One turn moves every row onto another: examples first, then more rows asked:
Riki:  .13  .01  .21 -.13 -.13  .25 -.15  .14  .13 -.24  .12 -.21  .05
zova: -.12 -.16  .33 -.23  .05 -.02 -.01 -.04 -.18 -.11 -.28  .18 -.20
nam: -.04 -.09  .12  .00 -.06 -.17 -.15 -.10 -.28 -.05 -.24  .04  .15
pinud:  .09 -.05  .47  .04  .19 -.18  .04  .20  .26  .11  .36 -.06  .15
Mis:  .10 -.02  .23 -.35  .24  .02 -.09  .31 -.09  .37  .28 -.23  .13
Kugug:  .08 -.18  .36 -.32 -.01 -.11 -.11  .17  .01 -.12 -.11  .03  .30
ral: -.04 -.10  .12 -.20  .05 -.32  .00 -.10 -.28  .05 -.16  .17  .22
Koli: -.04  .21  .23 -.20  .28 -.42 -.08 -.01 -.12  .39  .27 -.05 -.16
tep:  .07 -.22 -.12 -.29  .29 -.25 -.20 -.02  .15  .14  .05  .21  .24
buta: -.05  .14 -.08 -.10  .07 -.27  .00 -.25 -.29  .23  .02  .20 -.17
Nideb:  .10  .04  .31 -.22 -.04  .19 -.21  .18  .31 -.11  .11 -.20  .11
rabe:  .07 -.12  .34  .00  .25 -.20 -.18  .16 -.14  .54  .00  .10 -.09
sumep: -.01 -.12  .29 -.25 -.16  .02 -.19  .12 -.06 -.11 -.19 -.15  .18
Repu: -.06 -.17 -.08 -.33  .24 -.25 -.13 -.10  .14  .36 -.01  .30 -.10
vod:  .16  .02  .21 -.16  .37  .11  .12  .21 -.08  .15  .50 -.10  .05
munu:  .02 -.11  .05 -.37  .27  .04 -.01 -.01  .37  .17  .26  .26 -.30
nosik: -.12  .16 -.10 -.38  .02  .14  .01 -.10 -.19  .03  .09 -.11 -.32
gan:  .19 -.06  .35 -.22 -.07  .17 -.12  .24  .32 -.13  .15 -.06  .07
goge: -.01 -.13  .36 -.20 -.03 -.09 -.19  .11  .07 -.07 -.18 -.06  .33
sif:  .09  .11 -.23  .01 -.07  .23 -.19 -.02  .08 -.01  .18 -.20 -.04
gumap:  .13 -.08  .32  .19  .38 -.10  .02  .07 -.12  .32  .22  .24 -.17
mimiz:  .18  .17  .15 -.13 -.05  .23 -.12  .08  .31  .04  .33 -.03 -.33
ragim:  .09  .16  .46 -.15  .22 -.18 -.16  .18  .23  .28  .35 -.10 -.25
gon: -.11 -.06  .22 -.10  .09 -.30 -.10 -.15 -.22  .04 -.25  .15  .17
dobub: -.16  .14  .04 -.01  .12 -.21  .05 -.32 -.24  .15 -.04  .20 -.19
Pagon: -.05  .00  .24 -.01  .26 -.42  .12  .00 -.09  .23  .28 -.02  .24
vulel:  .00  .20 -.02  .10 -.02  .11  .00 -.22 -.12 -.03  .17  .06 -.39
gorip:  .10 -.21  .20  .16 -.03  .07 -.21  .05  .09 -.16 -.18  .10  .08
Rimif: -.05  .30 -.01 -.03  .10  .06  .02 -.24  .00  .10  .27  .06 -.41
zugu: -.06 -.02 -.06  .00  .14  .03  .16 -.20 -.26 -.23  .06  .14 -.05
suruf: -.13  .07  .06 -.03 -.05 -.13 -.04 -.24 -.31  .10 -.14  .12 -.27
Vive:  .15 -.15  .01 -.33  .33  .04 -.08  .07  .37 -.05  .32  .17  .04
bogim:  .03  .17  .15 -.16 -.11  .30 -.04  .01  .10 -.08  .22 -.13 -.37
Bimib:  .01  .00  .54 -.31  .29 -.37 -.05  .18 -.01  .13  .17 -.05  .09
pifi:  .03 -.03  .16 -.22 -.16  .18 -.35  .15  .16  .10 -.15 -.16 -.19
solib:  .09 -.09 -.12 -.10  .34 -.13 -.11 -.14  .24  .19  .21  .37 -.20
ner:  .06  .01  .39 -.16  .39  .05  .16  .14 -.12  .25  .36  .10 -.29
baler:  .05  .24  .13 -.14 -.01  .27 -.06  .01  .29  .00  .34 -.15 -.25
pudak:  .05  .25 -.10 -.01  .01  .02 -.01 -.17  .02  .22  .28  .11 -.41
vom:  .03  .15  .15  .15  .19 -.24  .01  .00  .15  .37  .46 -.06 -.09
pezot:  .17 -.10  .16  .00  .23 -.13 -.23  .23 -.10  .43  .14 -.10  .25
sem:  .00 -.24  .05 -.56  .22 -.08 -.09  .11  .27  .13  .10  .10  .14

baler turns into -> Nideb
suruf turns into -> vulel
vom turns into -> ragim
Where do these go?
ner turns into -> vod
Vive turns into -> sem
gorip turns into -> zova
mimiz turns into -> gan

One turn moves every row onto another: examples first, then more rows asked:
bef: -.22  .09 -.16  .21 -.07  .53  .06 -.10 -.22  .17 -.02 -.15 -.45  .00  .07  .25  .37  .10
lefan:  .20  .12 -.19 -.02  .02 -.06  .23 -.40  .10 -.03  .09 -.11 -.39  .10  .02  .50  .04 -.18
zitin:  .02 -.21  .05  .44  .17 -.03  .11 -.12 -.07 -.12 -.15 -.09 -.13  .29 -.23  .54  .05 -.07
gaguv:  .13 -.02 -.09  .14  .16 -.10  .03 -.21  .11 -.07  .19 -.17 -.16  .28 -.20  .62  .03 -.21
todo:  .08  .08 -.29  .24 -.10  .09  .33 -.35 -.04 -.02  .05 -.07 -.43 -.02 -.11  .42  .08 -.10
kuv: -.07 -.02  .26 -.12  .24  .23 -.09 -.11 -.07  .09 -.34 -.17 -.30  .29  .36  .38  .31  .06
pedi:  .05 -.28  .12  .12 -.30  .14  .07 -.11 -.14  .37  .28 -.43 -.06  .12 -.13 -.13  .29  .15
dipon: -.08  .24 -.22 -.12 -.02  .41 -.04 -.19 -.03  .20  .23 -.23 -.44  .06  .15  .35  .33 -.03
Divu:  .11 -.15  .08  .22  .24 -.14  .03 -.17  .05 -.12 -.05 -.13 -.12  .36 -.15  .62  .03 -.15
kego:  .18 -.28  .30 -.17 -.13 -.05 -.04 -.15  .01  .34  .22 -.46  .02  .29  .04 -.03  .25  .08
mazi:  .14 -.21  .12 -.09 -.25  .05  .00 -.16 -.02  .38  .39 -.47 -.03  .18 -.07 -.07  .26  .07
dapo:  .16 -.07  .52 -.05  .12  .34  .23  .04 -.24  .30  .07 -.51 -.07  .20  .14  .03  .27  .17
Rul:  .04 -.39  .28  .17 -.22  .10  .07 -.07 -.19  .34  .06 -.40 -.01  .19 -.09 -.14  .28  .21
Dis:  .20  .00  .04 -.03  .15 -.16  .22 -.36  .09 -.09 -.20 -.08 -.32  .21  .12  .53  .04 -.13
badu:  .09 -.06  .41  .07  .03  .44  .28  .06 -.30  .32  .11 -.50 -.10  .12  .06 -.02  .29  .20
mago:  .06 -.02 -.22  .32  .04  .02  .10 -.20  .02 -.05  .24 -.15 -.21  .18 -.32  .55  .05 -.16
Pubol: -.21 -.07  .14  .21  .09  .42  .03 -.05 -.24  .11 -.37 -.12 -.36  .14  .20  .27  .36  .16
fiz:  .18  .07  .31 -.15  .03  .38  .22 -.01 -.17  .35  .36 -.56 -.13  .12  .08  .04  .26  .09
rem:  .20  .01  .45 -.19  .12  .30  .20  .00 -.15  .32  .21 -.55 -.08  .21  .15  .08  .26  .10
nopez:  .01  .17  .05 -.32  .17  .22 -.13 -.19  .07  .14  .04 -.23 -.35  .24  .33  .44  .30 -.06
pap:  .01 -.07 -.11  .40 -.04  .09  .37 -.28 -.14 -.06 -.25 -.01 -.39  .03 -.09  .37  .08  .00
vudev:  .11 -.39  .39 -.01 -.12 -.02  .00 -.09 -.09  .31  .02 -.41  .04  .30  .03 -.06  .26  .16
Tokib: -.01 -.13 -.13  .50  .06  .07  .15 -.14 -.10 -.08  .03 -.10 -.20  .18 -.33  .51  .07 -.08
pumo:  .09 -.12  .09  .24  .11 -.06  .30 -.29 -.06 -.11 -.40 -.02 -.32  .18  .05  .45  .06 -.02
zapug:  .12  .02  .29  .01 -.02  .46  .28  .03 -.26  .35  .29 -.53 -.15  .07  .02  .00  .29  .15

vudev turns into -> pedi
pumo turns into -> todo
badu turns into -> fiz
Where do these go?
Pubol turns into -> dipon
Tokib turns into -> gaguv

One turn moves every row onto another: examples first, then more rows asked:
Pok: -.38  .09 -.42 -.02  .07 -.14 -.34 -.11  .25  .20 -.31  .26  .41 -.01 -.14 -.06  .05  .25  .00
delo:  .03 -.39 -.15  .10  .47 -.24 -.55 -.10  .01 -.03 -.42 -.07  .24 -.03  .15  .36 -.14  .36 -.23
zazik: -.19 -.09 -.09 -.56  .06 -.12 -.58 -.32  .33 -.10  .12  .31  .37  .08 -.03 -.10 -.36  .22 -.22
zusa: -.40 -.01 -.27  .06 -.09 -.24 -.38 -.37  .28  .00 -.10  .09  .40  .19 -.02 -.19  .12  .32 -.06
Rer: -.33 -.12  .17  .25  .41 -.30 -.36 -.39  .01 -.31 -.16  .11 -.03 -.16  .22 -.21 -.10  .13 -.21
zife: -.31 -.22 -.13 -.24  .33 -.39  .01 -.03  .14 -.14  .06 -.04 -.02  .11 -.07  .17 -.07  .19 -.02
tapet: -.23 -.35  .13 -.06  .19 -.25 -.09  .07  .29  .16 -.09  .05 -.01  .01 -.15  .09 -.09  .20  .00
tavus: -.29  .10 -.25  .14  .03 -.04 -.40 -.08  .05  .30 -.41  .15  .36  .12  .14  .06  .06  .27 -.11
pem: -.34  .01 -.04 -.10  .14 -.42 -.55 -.36  .01  .08 -.49  .19  .25 -.27 -.14  .22 -.02  .32 -.54
Kep:  .10 -.21 -.20 -.26 -.06  .01 -.66 -.27  .08 -.49 -.04  .10  .38 -.17 -.04 -.09 -.08  .30 -.36
razo: -.16 -.36  .10 -.38  .24  .06 -.43 -.50 -.02 -.20 -.10  .27 -.08 -.16  .14  .13 -.41 -.08 -.18
fir:  .03 -.20 -.05  .15  .25 -.29 -.42 -.01 -.16 -.04 -.33  .08  .20  .11  .40  .32 -.10  .38 -.26
vut: -.14 -.08 -.27 -.60  .50 -.02 -.62 -.15  .11 -.14 -.12  .14  .32 -.09 -.04  .11 -.39  .16 -.18
fonod: -.26 -.13  .10 -.12 -.02 -.25 -.07  .08  .08  .26 -.16  .08  .01  .08 -.02  .27 -.03  .21 -.22
figo: -.16 -.28  .10 -.31  .38  .05 -.71 -.39  .22 -.19 -.03  .18  .12 -.10  .15 -.07 -.49  .04 -.25
zoven: -.32  .08 -.12 -.03  .07 -.25 -.39 -.23 -.16  .09 -.50  .18  .05 -.20  .11  .38 -.05  .16 -.55
med: -.11 -.20 -.27 -.67  .26 -.02 -.48 -.37 -.10 -.05 -.21  .15  .22 -.07 -.07  .38 -.25  .14 -.19
tam: -.09 -.14  .12 -.22  .18  .19 -.66 -.23  .13 -.18 -.18 -.05  .27 -.28 -.26 -.26 -.05  .19 -.29
sazil: -.04 -.02  .14 -.20  .27  .15 -.58 -.30 -.17 -.03 -.31  .08  .38 -.16 -.15 -.23  .06  .27 -.04
Dorip: -.09 -.16 -.32 -.09  .53 -.37 -.38 -.09 -.09 -.21 -.26 -.19  .28  .07  .05  .25  .05  .41 -.15
feban: -.18 -.32 -.55  .15  .06 -.16 -.32 -.24  .15 -.32 -.20  .33  .10 -.14  .29  .22 -.21  .07 -.18
rof: -.21 -.13  .21  .16  .14 -.47 -.24 -.23  .12 -.23 -.07  .46  .05 -.18  .22 -.13 -.18  .22 -.23
gup: -.26  .12  .14  .19  .12 -.30 -.17 -.05 -.07 -.03 -.19  .42  .07 -.04  .33 -.09 -.09  .18 -.16
nuduf:  .11 -.14  .00 -.26  .20  .01 -.25 -.08 -.14 -.33  .02  .24  .28 -.04  .01 -.21 -.02  .25  .18
dovef:  .02 -.15 -.13 -.32  .25  .09 -.34  .05  .06 -.46  .04  .09  .20 -.24 -.15 -.18 -.11  .13 -.09
sazel:  .16 -.23 -.13 -.11  .02  .06 -.66 -.45 -.17 -.37 -.20  .22  .43 -.06  .16 -.09 -.03  .34 -.13
sotup: -.28 -.18 -.02 -.56 -.13 -.01 -.37 -.48  .17  .07  .00  .31  .19  .03 -.11  .03 -.23  .10 -.12
davim: -.32 -.30 -.47  .05 -.07 -.25 -.43 -.55  .19 -.29 -.13  .09  .15  .09  .25  .20 -.13  .17 -.32
gis: -.23 -.25 -.29  .17 -.12 -.05 -.20 -.15  .07 -.07 -.21  .25 -.07  .01  .36  .28 -.17  .01 -.24
dapig: -.55  .01  .05 -.08  .35 -.26 -.47 -.49  .04  .06 -.39 -.06  .06 -.19 -.13  .06 -.04  .14 -.42

sazil turns into -> med
fir turns into -> gis
Where do these go?
figo turns into -> dovef
tapet turns into -> Pok
dapig turns into -> Dorip

